Where one turn sends some rows of the set: a few examples, then the rows asked:
k_519: -2.285, 2.990, 0.530, -1.208, -0.147, 0.503, 0.521, -0.957, -0.478, 0.498, 0.246, 0.586, 0.901, -0.390, 0.530, -0.198, -2.090, -1.060, 0.805, -0.996, 0.752, 2.114, -1.461, 0.763, 1.464, -0.208, 0.980, 2.396
k_552: -0.606, 0.998, -1.018, -0.517, -2.867, -1.350, -0.330, -0.056, -1.124, -0.191, -0.802, 0.201, 0.322, 1.095, 0.265, -1.243, 0.469, 0.085, 1.402, 1.896, 2.816, 1.529, -1.063, 0.096, 2.617, -0.415, 1.826, 1.978
k_986: -0.765, 0.547, 0.173, 0.579, -1.231, 0.238, -1.319, 1.458, 1.417, 0.176, -0.104, 0.248, 3.549, -0.272, 0.823, -1.371, -1.790, -0.316, -0.441, 2.913, 0.998, 1.881, -1.558, 0.241, -0.675, -0.166, 1.385, 1.905
k_819: 1.292, 2.440, 0.241, 0.682, -2.679, 0.089, -1.515, 2.161, -0.587, 3.074, 0.234, -0.635, -1.667, -0.657, 0.612, 0.168, 0.383, -2.024, 0.194, 1.893, -0.464, 0.846, -2.040, -0.234, 0.993, 0.317, 1.448, 1.372
k_641: 1.005, 0.449, 0.137, 0.196, -2.203, -1.231, 0.085, 2.128, 1.944, 2.272, 0.181, -2.220, -2.224, 0.176, 1.567, -0.184, -3.252, -1.621, 0.562, -0.036, 1.359, 1.353, -1.524, 0.734, 1.848, 0.528, 0.856, 2.117
k_61: 0.121, 0.863, -0.814, -0.029, -1.760, 1.553, -0.067, -0.452, -1.844, 1.493, 0.232, 2.072, 1.337, 0.074, 0.612, -0.910, -4.297, 1.659, 0.110, 0.669, -1.072, 0.933, -2.164, 0.242, 1.025, -0.166, 0.693, 1.818
k_703: -0.434, 0.056, 0.883, 1.273, -0.681, -0.672, -1.678, 0.337, 1.256, -0.244, 1.050, 1.474, 2.127, -0.969, 1.221, -1.707, -1.328, -0.275, -1.369, 2.848, -0.109, 2.291, -2.224, 0.007, -0.817, 0.777, 1.775, 1.825
k_982: -0.966, 1.354, 0.864, 1.144, -1.364, 0.448, -2.098, 0.534, 1.771, 1.310, -0.053, 0.692, -1.550, 0.332, 1.486, -0.310, -1.775, -1.931, -0.817, 1.783, -0.762, 2.866, -2.486, 0.307, 4.991, -0.637, 1.468, 1.831
k_130: 2.648, -0.738, 0.878, 1.009, -0.928, 0.345, -0.946, 0.545, -0.989, 1.941, 0.947, 0.585, 0.440, -0.726, 0.799, -0.771, -2.944, 1.829, -0.499, -0.699, 0.032, 2.079, -1.988, 0.335, -0.442, 0.880, 1.607, 1.936
k_816: -0.266, -1.322, -0.049, 0.828, -3.679, 0.777, -1.720, 1.815, 0.333, 1.265, -0.635, 0.199, -0.578, 0.051, 2.320, -1.015, -2.303, -1.356, -0.265, -2.203, 0.585, 1.278, -0.980, 0.031, 1.440, 0.288, 0.657, 1.807
k_224: 1.895, 0.768, -0.151, 0.581, -1.215, -0.674, 0.506, -0.225, 1.656, 0.502, 0.456, 2.085, -0.448, -0.411, 1.101, -1.024, 1.476, -2.703, -0.409, 1.700, 0.569, 1.884, -1.292, 0.867, 1.343, 0.642, 0.832, 1.747
k_910: 0.950, 2.633, 0.258, -0.059, -2.147, -0.122, -1.309, 2.012, -0.709, 2.726, 0.136, -0.856, -2.028, -0.736, -0.014, 0.665, 0.081, -1.179, 0.704, 2.288, -0.052, 1.161, -1.865, -0.014, 1.168, -0.386, 1.190, 1.619
k_582: 2.318, -0.383, 0.204, 0.667, -1.574, 1.085, -0.855, 1.477, -0.874, 2.301, 0.288, -0.313, 1.709, -0.272, 0.739, -0.969, -3.118, 1.452, -0.031, -0.709, 0.680, 1.559, -1.593, 0.304, -0.305, 0.351, 1.233, 1.982
k_649: -1.165, 1.667, 0.909, 0.455, -1.240, 0.211, -1.606, 0.531, 1.707, 1.100, -0.175, 0.268, -1.525, 0.315, 0.657, 0.101, -2.105, -1.348, -0.288, 2.077, -0.549, 2.802, -2.127, 0.613, 5.025, -1.459, 1.114, 2.018
k_614: -1.033, 1.767, 0.401, 0.738, -1.720, 0.980, -1.823, 1.196, 1.935, 1.542, -0.678, -0.015, -0.709, 0.668, 1.286, -0.339, -1.984, -1.830, -0.393, 1.795, -0.239, 2.594, -2.142, 0.366, 4.879, -0.971, 1.277, 1.815
k_527: 1.161, -2.711, 0.623, 0.836, -1.763, 0.631, 0.162, -0.315, 2.749, 0.843, 0.136, -0.279, 1.056, -0.418, 0.951, -0.355, -3.537, -1.123, 0.582, 1.541, 1.281, 1.773, -2.506, 0.715, 2.011, 1.380, 0.938, 1.019
k_574: 0.710, -2.770, 0.806, 0.247, -1.415, 0.350, 0.523, -0.153, 2.684, 0.765, -0.146, -0.630, 1.100, -0.498, 0.414, 0.252, -3.832, -0.405, 0.952, 2.008, 1.738, 1.867, -2.281, 0.788, 2.018, 0.565, 0.847, 1.239
k_971: -0.071, 0.652, -1.099, 0.783, -3.237, -1.593, -0.743, -0.338, -0.982, 0.002, -0.234, 1.097, 0.282, 0.853, 1.435, -2.109, 0.760, -0.993, 0.167, 1.054, 2.203, 1.733, -1.799, -0.430, 2.481, 1.155, 2.410, 1.508
k_198: 1.404, 1.081, 0.267, -0.690, -0.389, -1.071, 1.092, -0.138, 1.381, 0.367, 0.198, 1.427, -0.928, -0.455, -0.308, 0.047, 0.974, -1.272, 0.671, 2.596, 0.961, 1.990, -0.609, 1.380, 1.551, -0.921, -0.010, 2.156
k_236: -0.306, 0.478, -0.118, 0.124, -2.275, -2.488, -0.408, -1.117, -1.265, -0.600, 0.159, 1.574, -1.052, 0.442, 0.448, -1.405, 0.644, 0.412, 0.702, 1.952, 1.990, 2.094, -1.551, -0.045, 2.363, 0.152, 2.362, 1.914
k_825: -2.032, -1.070, -0.093, 1.511, -1.296, -0.976, 0.505, 0.610, -1.753, -0.291, 0.292, 0.885, 0.957, 0.133, 0.710, -1.288, -2.643, -0.409, 0.319, 3.971, 0.870, 2.263, -1.934, 1.104, 2.914, 1.311, 0.527, 1.558
k_142: -0.972, 0.301, 1.291, 0.018, -0.159, -0.947, -1.257, 0.619, 1.065, -0.365, 0.625, 0.579, 1.938, -0.962, 0.024, -0.859, -2.110, 0.885, -0.139, 3.787, 0.668, 2.480, -1.611, 0.464, -0.732, -0.728, 1.254, 2.223
k_203: 1.350, 1.348, -0.728, -0.408, -1.710, 0.237, 0.945, 0.937, 1.819, 0.956, -0.508, 0.669, 0.979, 0.098, 0.228, -0.485, 0.987, -2.543, 0.658, 1.781, 1.837, 1.301, -0.679, 1.209, 1.558, -0.449, 0.199, 1.629
k_515: 0.297, 0.643, -0.717, 0.274, -1.992, 1.502, -0.280, -0.616, -1.853, 1.415, 0.325, 2.396, 1.275, 0.049, 0.847, -0.886, -4.193, 1.322, -0.210, 0.540, -1.128, 0.859, -2.454, 0.238, 1.144, 0.152, 0.783, 1.785
k_778: 0.204, 0.550, -0.454, 0.015, -1.632, 1.361, -0.428, -0.810, -1.945, 1.316, 0.482, 2.478, 0.757, 0.021, 0.602, -0.815, -4.224, 1.652, -0.175, 0.672, -1.268, 1.033, -2.375, 0.405, 1.025, -0.147, 0.694, 1.847
k_728: 1.185, -3.005, 1.117, 0.707, -1.077, -0.179, 0.203, -0.782, 2.719, 0.499, 0.508, 0.025, 0.287, -0.767, 0.533, 0.091, -3.687, -0.359, 0.523, 2.042, 1.037, 2.162, -2.548, 0.547, 2.020, 1.082, 1.299, 1.238
k_348: -1.764, -0.997, -0.283, 1.511, -1.555, -0.599, 0.287, 1.020, -1.583, -0.169, 0.161, 0.769, 1.370, 0.335, 0.991, -1.435, -2.718, -0.804, 0.231, 3.837, 1.086, 2.091, -2.034, 0.953, 3.122, 1.442, 0.570, 1.469
k_520: 1.384, 2.086, 0.636, 0.415, -1.822, -0.805, -1.484, 1.469, -0.606, 2.598, 0.699, 0.231, -2.597, -0.919, 0.201, 0.305, 0.158, -1.264, 0.161, 2.234, -0.780, 1.326, -2.229, -0.091, 1.064, 0.220, 1.583, 1.444
k_989: 2.348, -0.400, 0.865, 0.255, -0.914, 0.467, -0.614, 0.986, -1.094, 2.066, 0.595, -0.080, 0.479, -0.620, -0.005, -0.225, -3.355, 2.504, 0.265, -0.153, 0.619, 1.873, -1.469, 0.749, -0.388, -0.208, 1.174, 2.220
k_439: -1.020, -1.108, 0.724, -0.636, -2.603, 0.072, -1.031, 1.611, -0.160, 1.054, -0.905, -0.333, -1.647, -0.223, 0.309, 0.462, -3.040, 0.685, 1.071, -1.004, 1.184, 1.615, -0.349, 0.589, 1.610, -1.682, 0.025, 2.142
k_67: -1.758, -1.244, -0.164, 1.829, -1.471, -0.930, 0.215, 0.550, -1.619, -0.400, 0.495, 0.915, 1.151, 0.200, 1.028, -1.479, -2.524, -0.956, -0.017, 3.882, 0.906, 2.269, -2.167, 0.981, 2.925, 1.844, 0.691, 1.496
k_741: -0.058, -1.807, 1.175, 0.608, -1.998, -0.842, -1.850, 0.253, -0.081, 0.453, 0.504, 1.214, -3.087, -0.871, 1.535, -0.171, -2.276, 0.153, -0.520, -1.501, -0.322, 2.222, -1.220, 0.210, 1.232, -0.215, 0.805, 1.847
k_287: 1.297, 0.166, 0.322, 0.804, -2.088, -1.604, -0.015, 1.450, 2.047, 2.003, 0.560, -1.262, -2.739, -0.058, 2.035, -0.424, -2.941, -1.807, 0.007, -0.185, 0.868, 1.540, -1.774, 0.679, 1.758, 1.373, 1.178, 1.970
k_899: 0.948, 0.177, 0.653, 0.121, -1.519, -1.936, 0.249, 1.482, 2.042, 1.991, 0.378, -1.488, -3.366, -0.351, 1.278, 0.209, -3.249, -1.072, 0.666, 0.266, 1.073, 1.836, -1.440, 0.872, 1.848, 0.554, 0.883, 2.207
k_60: -1.908, 2.678, 0.796, -0.642, 0.202, 0.155, 0.228, -1.539, -0.784, 0.156, 0.961, 1.720, -0.075, -0.713, 0.715, -0.570, -1.940, -1.174, -0.007, -0.986, 0.095, 2.444, -2.053, 0.690, 1.419, 0.398, 1.367, 2.254
k_120: -1.926, 2.904, 0.297, -0.498, -0.743, 0.686, -0.008, -1.193, -0.463, 0.540, 0.418, 1.147, 1.011, -0.314, 1.206, -1.057, -1.749, -1.926, -0.051, -1.613, 0.380, 2.053, -1.989, 0.494, 1.316, 0.776, 1.260, 2.077

k_142 moves to k_986
k_120 moves to k_60
k_778 moves to k_61
Now these:
k_728 moves to k_574
k_819 moves to k_520
k_224 moves to k_198
k_552 moves to k_971
k_582 moves to k_130
k_816 moves to k_741
k_899 moves to k_641
k_67 moves to k_825
k_982 moves to k_649

